In the rows, 128 means zero.
The rows of D fall into several groups, and each row is roughly a mix of its group's hidden directions.
D:
[[116 137 134 142 167 111 150 123 153  97 114 144 133 182 118 170 122 141]
 [142 119  91 116 112 105 129  93 128 114 140 148  95 106 152 122 159  84]
 [121 147 161 137 159 150 125 142 173 131 136 106 145 169 111 136  95 151]
 [122 141 112 132 134 143 146 137  94 154 163 170  81 124 110 146  98 127]
 [127 138  93 159 166 132 142 124 130 138 145 153  88 153 114 134  94  95]
 [117 123 107  97  88  95 130 121  86  94 103 140 152 116 122 153 142 135]
 [143 155  96 127 137 112 130 114  88 150 120 148  72 107 119 141 113 104]
 [122 145  93 163 161 107 122 108 164 107 101 128 121 166 122 150 123 106]
 [141 122  89 103  85 118 110 117  95 140 132 127 113  83 133 102 140 104]
 [106 123 164 152 125 133 124 123 180  93 121 107 174 150 143 134 128 123]
 [115 152 136 113 140 104 136 123 125  94  96 135 143 160 113 186 123 156]
 [127  91 157 128 126 114 149 123 133  95 114 138 156 128 161 130 185 141]
 [124 129  99 151 148 146 126 154 120 154 141 119 130 153  92 103  71 118]
 [118 166 159 146 122 105 115 107 172 106 101 101 140 144 122 157 106 122]
 [145 175 122 105 148 119 125 106 109 137 127 136  76 118 124 160 103 104]
 [144 155  92 121 136 113 128 114  87 149 124 146  75 109 117 140 109 101]
 [133 116 106 163 151 151 139 134 110 155 155 148  94 117 135 101 108  85]
 [120 116 172 139 117 131 120 132 178 112 121  94 175 141 138 113 142 146]
 [130 128 143  84 123 125 111 109 156  81 116 103 167 133 153 144 152 122]
 [129 103 161 102 112 137 123 136 127 114 117 117 165 109 156 124 181 161]
 [143 140  81 120 142  80 122 115 124 119  79 117 125 155 102 136 135 139]
 [110  91 123 180 128 132 132 150 147 124 118 114 174 150 122  91 123 126]
 [142 134  91 100  79 117 101 117 108 147 133 117 111  85 124 103 133 114]
 [123 138  70 146 156 123 134 135 110 139 129 151 103 159  94 138  94 120]
 [138 117 127 117 100 128 126 113  92 133 134 139 107  70 162 115 154  95]
 [130 134 168  92  98 131 108 127 142 122 115 104 155 106 143 136 164 169]
 [129 133 113  72 116 142 122 133  70 123 135 150 122  99 135 156 138 138]
 [116 116 161 152 164 124 154 136 159 102 118 130 156 178 127 144 129 147]
 [119 138 120 165 157 122 142 113 180 117 145 143 107 172 121 141 109 107]
 [136 122 163 107 143 136 114 122 166 103 107  97 163 135 156 131 167 146]
 [145 123 118 102  93 128 108 108 136 138 141 127 107  83 157 109 178 123]
 [128 123 159 106 116  97 161 143  97 124 115 142 141 145 100 147 126 182]
 [143 137 150 150 144 104 122 129 172 142  90  91 137 152 113 112 142 164]
 [134 115  90 148 113 118 135 121  88 150 132 158  88  92 135 111 141 100]
 [134 111 100 113 113 135 126 127  67 133 130 145 116  81 148 116 140  96]
 [124 108 137 178 132 142 142 135 142 145 155 124 126 131 129  84  93  86]
 [123 142  97 168 155 136 134 142 127 160 138 141  98 153  94 124  85 125]
 [118 115 154 122 111 137 111 127 177 100 129  92 182 140 141 113 133 128]
 [148 147 118 144 183 154 113 128 167 160 136 113  93 145 131 114 123 121]
 [140 141 109 106 162 116 150 124  80 129 118 165  89 132 123 165 131 132]
 [132 116  91 117 115 109 138 111  76 113 121 158 107  97 144 136 145  91]
 [118 148 132 150 118  78 135 111 144 100  90 114 144 158 103 148  99 119]
 [119 148 136 111 157 148 115 148 153 126 122 110 153 170 104 153 111 175]
 [131 144 105 170 148 124 140 131  98 164 125 152  78 120 111 129 102 112]
 [132 146  65 132 118 108 121 117 104 145 131 145  88 124 101 128 102 103]
 [153 162 118  72 135 117 125 110  97 136 132 137  83 111 124 154 122 123]
 [128 155  79 137 126 103 120 122 148 140 129 125 107 162  82 129  90 128]
 [123 124 154 125  93 144  97 121 177 123 136  93 158 108 151 107 150 130]
 [118 144 151 136 145 116 133 132 171 111 118 109 154 181 102 145 102 153]
 [114 139 173 111 127 144 118 117 178  91 136 113 158 142 152 156 135 131]
 [108 109 109 177 138 148 152 156 105 154 151 166 114 138 110 120 108 135]
 [107 112 121 106 101 117 138 125 109  90 123 161 149 127 138 167 169 156]
 [129 140 157  83 140 146 141 142  98 134 140 152 118 125 126 166 139 178]
 [110 137  94 117 140 116 144 117 105  92 129 171 117 151 122 182 121 118]
 [110 110 149 197 125 141 126 145 164 144 124 113 152 134 129  97 128 134]
 [115 123 154 124 169 129 154 129 119  83 111 144 153 160 142 173 128 129]
 [146 119  78  85 142 111 141 131  94 133 131 156 103 144 108 136 146 153]
 [150 131 120 134 128 145 104 121 163 161 150  96 109 113 135  76 119  98]
 [155 125 103  54 146 149 121 140 100 140 152 121 122 131 119 115 120 138]
 [133 134 138 121 160 124 166 144  92 145 136 163  98 150 104 154 114 162]
 [124 109 192 120 132 155 135 138 116 114 125 121 159 103 168 131 154 135]
 [115 101 105 105 125 133 149 136  94 107 142 178 130 131 136 156 166 154]
 [142 149 118  65 130 130 130 117  95 126 147 153  91 115 130 163 132 134]
 [157 143  97  81 110 117 110 114  95 149 127 124  92  91 128 118 139 119]
 [107 101 146 186 125 135 126 137 164 117 111 117 167 135 145 111 152 133]
 [144 119 115 137 155 171 107 146 107 167 131 110 118  97 145  88 125 105]
 [108 116 175 161 148 150 136 142 170 115 129 123 160 153 142 136 141 154]
 [130 125  81 169 134 108 143 121 118 146 137 152  89 138 107 113 104  95]
 [123 124 153 127 123 148 102 126 182 110 132  84 172 137 143 109 126 117]
 [103 134 151 143  93 129 105 109 167  93 116 114 159 111 157 147 152 118]
 [131 126 110 133 102 121 131 126  66 142 124 141 109  81 130 117 112  91]
 [141 142  97  83 110 109 134 116  80 132 136 155  91 107 119 147 128 124]
 [111 141 159 151 154 122 143 142 148 117 109 125 150 174 104 157 104 161]
 [104  88 143 159 126 148 134 152 155 113 135 124 181 150 134 109 142 148]
 [136 152  84 121 114 138 102 132 116 165 145 116 101 115  99 108  86 112]
 [ 97 108 157 193 135 138 142 141 159 117 123 137 157 147 136 131 137 140]
 [133 122  92 136 118  95 127 130  78 124  87 113 143 120 108 111 100  98]
 [132 137 108 131 154 147 144 141  90 162 151 165  78 124 115 140 112 133]
 [122 117 100 117 146 174 126 138  85 133 159 159 110 104 150 134 126  99]
 [129 115 174  98 108 142 117 134 137 118 121 106 166 108 153 123 167 160]
 [132 110 135 130 113 132 138 122  76 129 128 149 113  75 162 122 148  94]
 [139 131 116 102  80 126 106 121  93 146 131 117 117  71 136 107 133 110]
 [141 141  96 108 101 108 131 121  82 154 136 150  82  98 110 128 120 123]
 [110 120 163 162 114 133 119 131 181 114 125  96 172 144 132 110 120 126]
 [140 120  93 125 125 134 137 146  80 171 146 155  90 109 109 109 125 140]
 [137 107 117 148 111 133 102 121 173 139 126  98 140 113 149  79 165 119]
 [142 139 102  77 102 101 131 110  85 120 127 150 101 104 126 150 142 126]
 [133 152 101 145 143 128 119 121 173 148 152 119  99 160  99 116  87 114]
 [115 115 157 125  74  88 139 121 141 100 114 122 164 131 122 133 148 156]
 [131 145 185 146 139 140 122 128 187 144 131 101 130 139 132 124 135 157]
 [127 148 150 141 163 186 105 130 158 149 151 120 109 114 158 132 127 114]
 [131 137  92 161 136 105 142 123  84 149 111 158  83 115 113 134 116 109]
 [119 111 148 177 143 133 126 141 168 125 110  96 169 153 128  99 119 126]
 [144 154 169 146 149 143 117 129 171 162 136  91 112 133 123 105 100 127]
 [113 107 128 102  74  98 149 127  91  97 130 151 153 119 120 141 136 139]
 [147 150  96 128 154 100 133 110  88 135  96 141  84 119 123 146 122 102]
 [133 108 129 149 163 144 161 157  85 157 143 147 115 138 112 107  95 124]
 [121 127 107 156 168 161 128 160 129 159 141 129 125 159 100 114  91 140]
 [126 145 174 139 115 111 135 113 197 124 144 115 126 154 119 132 122 146]
 [105  86 138 164 109 136 134 149 151 119 129 121 180 143 129  99 143 146]
 [136 118  75 113 119 123 127 119  76 127 131 150 106 100 135 122 128  86]
 [114 110 136 104  89  97 156 129 105  97 128 158 149 136 117 154 148 163]
 [150 114 131 146 141 147 110 136 163 167 133  95 123 119 138  71 148 132]
 [156 143 104 119 150 151 100 122 150 164 148 103  95 116 133  92 119 101]
 [124 115 128 109 126 103 171 141  84 119 137 167 124 152  99 150 114 156]
 [136 152 107 111 102 121 129 120  94 155 151 154  75  98 113 137 110 120]
 [142 128 148 154 162 169 119 144 140 172 145 107 112 118 137  90 109 113]
 [123 110 109 104 101  87 158 132  80 106 118 156 140 139 104 142 129 147]
 [117 139 152 145  88  78 138 111 153 104 112 110 150 144 106 131  98 118]
 [132 101 131 153  96 131 133 138  88 158 130 134 121  78 140  88 143 116]
 [118 101 156 163 152 150 130 150 164 127 120 109 170 151 138 106 143 151]
 [132 127 178 106  98 114 122 111 167 104 122 103 156 121 149 128 159 142]
 [141 109  73  99 150 137 141 135  93 139 153 165  97 134 123 125 143 130]
 [139 145 140 170 164 147 110 129 165 155 118  93 119 134 131 101 105 104]]
One row of each group comes first, with its name. Which group is each row after those in?
[119 113 139 170 103 119 129 113 191 119 147 116 138 137 137  96 130 102]	(110)
[149 154 115  79 102 107 118 103 101 134 127 136  89  92 132 146 142 124]	(23)
[125 123 188 104 117 144 120 137 143 115 119 100 171 120 146 132 149 161]	(5)

[124 148  66 132 151 125 123 135 114 143 124 149 101 156  91 149 109 143]	(5)
[106 107 140 179 115 120 125 130 166 105 110 107 175 145 132 110 127 116]	(23)
[137 128 102 109  84 123 110 123  84 147 127 129 112  73 133 110 138 113]	(5)
[138 110 140  77 120 126 116 123 143  96 116 103 171 131 148 124 167 147]	(23)
[128 119 156 164 148 135 150 131 187 141 161 134 115 163 125 112 128 140]	(110)
[105 115 139 141  92  86 141 119 140  87 101 135 165 143 124 148 151 147]	(110)
[144 109  88 102  97  95 142 129  83 133 135 132 123 121 102  96 108 110]	(110)
[153 130 110 132 129 128 109 132 110 162 117  90 121 106 118  76  99  94]	(110)
[152 146  92 101 168 124 133 122  83 142 120 143  85 127 120 143 114 112]	(23)
[132 121 155 146 116 113 109 118 169 116  92  87 162 122 148 107 160 131]	(23)
[134 124 128  86 107 168 116 133  99 143 170 138 114  84 149 119 132 115]	(110)
